[[  1   1  -3  43  10  29  65  -7  25]
 [-14 -31  -6 -35 -10 -62 -76   6 -69]
 [-23  11  16 -25 -26  24  33   5  17]
 [ 22   5 -16  18  28   8  23   0  10]
 [-11 -39  -8 -22  -1 -68 -77   4 -77]
 [-20 -22   0   5 -13 -31 -18   3 -28]
 [-52  11  33 -27 -64  56  76  17  49]
 [-37  26  18 -23 -45  35  44   9  40]
 [-22  10  16 -10 -22  27  44   2  22]
 [ 46  14 -17  63  62   8  37 -18  13]]
->
[[ 25  -7  65  29  10  43  -3   1   1]
 [-69   6 -76 -62 -10 -35  -6 -31 -14]
 [ 17   5  33  24 -26 -25  16  11 -23]
 [ 10   0  23   8  28  18 -16   5  22]
 [-77   4 -77 -68  -1 -22  -8 -39 -11]
 [-28   3 -18 -31 -13   5   0 -22 -20]
 [ 49  17  76  56 -64 -27  33  11 -52]
 [ 40   9  44  35 -45 -23  18  26 -37]
 [ 22   2  44  27 -22 -10  16  10 -22]
 [ 13 -18  37   8  62  63 -17  14  46]]

[[ 64  -8   4 -11   1]
 [ 21  -2   4   1 -12]
 [ 63  -5   7  -7  16]
 [ 16   4  -5  -2   6]
 [ -4   3   9   0   6]
 [-23   1  -6  -2  16]
 [ -9 -13 -10   0  18]
 [-21   3  -1  -5   7]
 [-20  21  11  19  19]
 [ 52  -7   2 -12   7]
 [ -7   4 -14 -13  11]
 [-18   0  -5   1  12]]
->
[[  1 -11   4  -8  64]
 [-12   1   4  -2  21]
 [ 16  -7   7  -5  63]
 [  6  -2  -5   4  16]
 [  6   0   9   3  -4]
 [ 16  -2  -6   1 -23]
 [ 18   0 -10 -13  -9]
 [  7  -5  -1   3 -21]
 [ 19  19  11  21 -20]
 [  7 -12   2  -7  52]
 [ 11 -13 -14   4  -7]
 [ 12   1  -5   0 -18]]

[[-19   2 -34 -16 -45  20]
 [  0 -33  -9   2  -6  13]
 [ 12 -10 -53  15  55   0]
 [ -8 -61  10   0  40 -49]
 [  0 -14   0  -3  24 -46]
 [-31   0   0  -5 -24   5]
 [-11   2  29  32 -38   0]]
->
[[ 20 -45 -16 -34   2 -19]
 [ 13  -6   2  -9 -33   0]
 [  0  55  15 -53 -10  12]
 [-49  40   0  10 -61  -8]
 [-46  24  -3   0 -14   0]
 [  5 -24  -5   0   0 -31]
 [  0 -38  32  29   2 -11]]

[[-58  -1 -45 -10 -75 -30  35  40  46 -59  49  27   8]
 [-58   1 -49   4  36 -28 -40 -45  24 -56 -64  26  -6]]
->
[[  8  27  49 -59  46  40  35 -30 -75 -10 -45  -1 -58]
 [ -6  26 -64 -56  24 -45 -40 -28  36   4 -49   1 -58]]

[[ 36  -6  16  22  76 -11   8 -24   8]
 [ 24  -4   1  20  -5  -1  -7   4  14]]
->
[[  8 -24   8 -11  76  22  16  -6  36]
 [ 14   4  -7  -1  -5  20   1  -4  24]]

[[  8  -8   0  -8  12   8   6 -22 -15   8]
 [ 43  16  -5  31  27 -24 -16 -20  15   5]
 [-36 -31   1   8 -41  61  59  30  47  -5]]
->
[[  8 -15 -22   6   8  12  -8   0  -8   8]
 [  5  15 -20 -16 -24  27  31  -5  16  43]
 [ -5  47  30  59  61 -41   8   1 -31 -36]]

[[  1 -32  11  26 -68 -23  15 -18]
 [-12  19 -25 -26  58  39  -7  21]
 [  6  39  -7 -24  71  18 -18  18]
 [ 39  43   8  -5 -44  16  28 -32]
 [ -1  54  28 -33   6  27 -37 -40]
 [  5 -24  19  25 -65 -30  14 -22]
 [  9  67  36 -32  15  13 -43 -42]]
->
[[-18  15 -23 -68  26  11 -32   1]
 [ 21  -7  39  58 -26 -25  19 -12]
 [ 18 -18  18  71 -24  -7  39   6]
 [-32  28  16 -44  -5   8  43  39]
 [-40 -37  27   6 -33  28  54  -1]
 [-22  14 -30 -65  25  19 -24   5]
 [-42 -43  13  15 -32  36  67   9]]
---
[[-72  40  -2  22]
 [-74  15 -33  21]
 [ 52  24  62 -12]
 [-54  56  29  19]]
->
[-72  15  62  19]

[[-16  74]
 [-38  49]]
->
[-16  49]

[[-26  -9  35]
 [ 39 -41  58]
 [ -1  12  20]]
->
[-26 -41  20]

[[ 35 -59 -69  47 -20]
 [ 25 -42 -44  33 -13]
 [-35 -48 -10 -28 -50]
 [ 28 -13 -53  31   8]]
->
[ 35 -42 -10  31]

[[ 35  -3  44  37]
 [ 73  27   3  42]
 [-25  31   3   2]]
->
[35 27  3]

[[-29  28 -54]
 [ 21 -38  21]
 [-11 -70  17]
 [ 22 -25  27]
 [ 21   6  30]]
->
[-29 -38  17]

[[-36  26  59 -18  -9]
 [ 21 -11 -33  40  31]
 [-36  27  63 -25 -15]
 [ -2   6  -1 -18 -13]]
->
[-36 -11  63 -18]

[[25 38 37  0]
 [16 60 29  6]
 [ 2 30 39  0]]
->
[25 60 39]
